One vector is turned by the same rotation once a tick. Each row is the vector after some number of ticks, and that number follows the row.
The counts run from 0 to 348.
[  5   0   5   5   4   1   3   3   4  12  -7  13   1   5   9   4   0  -7
  12  -1  -9   3   4  16   3 -11  -1 -12  -6  -5   1  -5  17] -> 197
[ -3  -5   2  19   4  -2   3   6   2  -1   4   3 -10   4  11  14  -4  -7
   4 -10  -8   0   1   5   0   5  14 -13  -3   3  -6  11   1] -> 297
[ -1  -1  -8   4   3 -11  10  -9   3  -1   2   1 -10   8  -8  13  -5   2
  11   5   7  -1  10   7   4   5  10  -4  -9  -4  -1  11  12] -> 189
[ 13  15  10  11   2 -10   0  -8   1  -3  -6   6  -8  -3   3   7 -11   4
   3  -6   2  -5   8  -6   9   0   4 -12  -1   4  -7   5   0] -> 101
[  4 -13  -1  19   6   6  13   1   7   1   0   3  -3   4   2   5  -7  -7
   8   5   4  -4  -5  11  -6  -4  11  -3  -1  15   0   6   5] -> 330
[ 17  -4   2   7   5 -13  -7  -1  -3  -2  -4  -5 -15  -2  -8   5  -7  12
  13   0   1   0  -1  10  -6  -2   5  -3   7   4  -1   7  -4] -> 242
[  5   3   0   9   5 -12  -1  -2  -2   2  -5  -3  -1  -3  -2   9 -19  -2
  14 -10  -9  -6   2  12   1  -5   8  -8   3  -1  -1  12  -9] -> 85
[ 13  -2   5   2   4  -5  -7  -2   7   9 -11   1  -1  -1  -5  -4  -9  12
  18  -1 -10   1   2  19  -1 -16  -4  -2  -2  -1   3  -2   4] -> 219
[ 11   1   3  14   1  -2   2 -10  10   5  -8   5 -12   4  -2   3  -7  14
   5   6   2 -14   1  10  -1  13   2  -1  -5   9   5   0   2] -> 80
[  4  -5   6  14   6   5  -6   2   4   8  -5   8  -8  -6   9  12  -1  -2
   8  -5 -14   0  -5  14   3  -3  -9 -13  -2  -4   4  -5   4] -> 246
[ -2  -1  -7   9   6  -7   6  -5  -2   5   1  -2   3  -3  -3  19  -9 -10
  12  -1  -4  -7   3  18   5  -2   3  -8  -2 -11   5  11   4] -> 222
[  7   5  -4  11   9  -2   4 -11   6  -1  -3  -3  -1  -1 -15  16  -5   4
   1  11   0  -9  -7  12   1  -1   8  -2   7   7   7   9   2] -> 254
[  9   3   0  10  -2 -14   6 -12  -3  -6  -2  -4  -9   4 -11  -1 -12   9
  12  -3   5  -1   8   6   0   7   4  -2  -7  -4  -1  16   4] -> 53
[ 15  -3   4  13   9  -4  -4   0   1   1   1   0   5  -3   0   0   3  -6
  19   0   8 -11   7   9  -7 -15  -6  -6  -5  -1   0   0   9] -> 207
[  7   4   3  24  -4  -6  -2  -7 -11  -6   7   0  -6  -3   1   9   0  -3
   6  -5   5  -2   5   3   2   8  -7  -9  -6  -7   1  13   8] -> 76
[  4  10   1  24   3  -7  -2  -1  -5   1   0  -4   9  -1   1   4  -5  -3
  11  -2  -3 -15   1  12  -7  -5   2  -5  -3  -1   7  11  -3] -> 233
[ -5  -7  -4  16   6   2  -1  -5   4   8   2  -4   6   2  -8   6   0  -6
  20   1  -4  -3   2  15  -4 -17   4   3  -2  -4   3   4  12] -> 33
[  7   4   5  10   8  -9  -5   4   5   3 -10   0  -3   4   6   1 -12  -1
  14 -12  -6 -10   6   0  -1  -3  15  -4  -5  12 -12   5  -1] -> 134
[  4   7   4   8   5 -14  -5   2   1   2  -7  -4   6   4   3   4  -8  -7
  15 -12 -10  -8   4   4   1   3   7   3 -12   6  -8   8   4] -> 135
[ 4  7  1 20 -2 -3 -6 -2 -6 -4  0 -3 -4  9 -6 -1 11 -2 11  3  5  0  3 -1
 -9  0  7  5 -5  8 -6 11 18] -> 315
[  8 -12   1  15   3  -1   4   0  -1   8  -5   6   3  -1   6   2 -11 -13
  17  -2   7 -10   1  13  -3   1   1  -9  -3   4   1   4   0] -> 59
[  0   3   2  17   0  -7   3  -4  -1  -3   5   1  -7   2   2  10   3   3
   5   0  -5  -1   3  16   0   9  -9  -6 -14 -14   9   9  11] -> 212
[ -4  -1   3  16  11   2   6  -1  16  -2   2  -4   5   2   5   6  -3  -7
   9  -5  -7 -10   3   8   2  -3   3   1 -20   5   0   4   6] -> 320
[ -2  -3   5  16  -4   2   1  -7  -1   1   6   5 -17   2   2   9   3   8
   4   1  -4   4   8   9   3   1  -9  -8  -9 -12   6   4  13] -> 213
[ 10   9   8  11   1 -12 -12   2 -13  -9   2   0  -6   3  -1   9   8  -2
   7  -5  -3   8   3   0   2  -1  -1  -8   0  -4  -7   8  17] -> 126
[  9   1   6  18  -1   6   3 -13   0   2  -1   3  -6  -4  -7   4  -6   9
   3   6   3   7   1   5   5 -19  -3  -8  12   3   2   3  10] -> 67
[ 13  -3   0   9  12 -12 -12   3   3  -5  -5  -7  -1   5  -5   4   4  -3
  17  -2  -3  -7  -4   9  -9   7   2   9  -9   9  -2   2   8] -> 293
[ 11   2  -2   7  11 -14   2   2   5  -9  -1 -10   3   5  -6   0   1  -2
  14   1  -1  -6   2  14 -11  -4   7   5 -10   3   0   7   2] -> 21
[  9   0  -1  15   3   2  -5 -11   9  10  -7   3  -3   4  -6   5   0   6
  16   4   1 -17   1  10  -2   8   0   5  -4   7   4  -2   7] -> 81
[ 11   5   8  12   3   0   7  -8   9  -8  -1  -1  -6   1  -8   4  -3  16
  -2   8  -1  12   0  11   4 -14  -6  -3  -1   0   7   3  10] -> 203
[ 17   3   0  10   2   2  -3  -5  -1   8  -7   7  -1   2  -8   4  11   4
   9  12   2  -3  -2  13  -3   0 -10   0   2  -1   7  -6  18] -> 229
[ -1  12   5  15   5  -1   4   3  -2  -5   1   4  -5   4   5  10  -1  -3
  -2  -1 -12   8   6   3   3 -13  14 -12   1  -3  -6   9  11] -> 149
[  2  11   2   7  -1  -8  11  -1  -7   6  -7   9  -1   6   3   4  -9  -4
   8  -1  -2  -1   9  10   2  -4  16 -16   0  -5  -3  12   9] -> 199
[ 3  8  1 12 -3  1 -9 -7 -3  9 -8  6 -8  5 -8 15  4  2  9  1 -7  5  0  2
 10  1  3  1  5  1 -5  3 24] -> 115
[  1   0  -6   9   7   2  -2  -7   5   5  -6  -6   4   7 -12  10   2  -7
  15   7  -2  -2  -2   6   1  -4   8   9   0  11  -3   3  18] -> 304
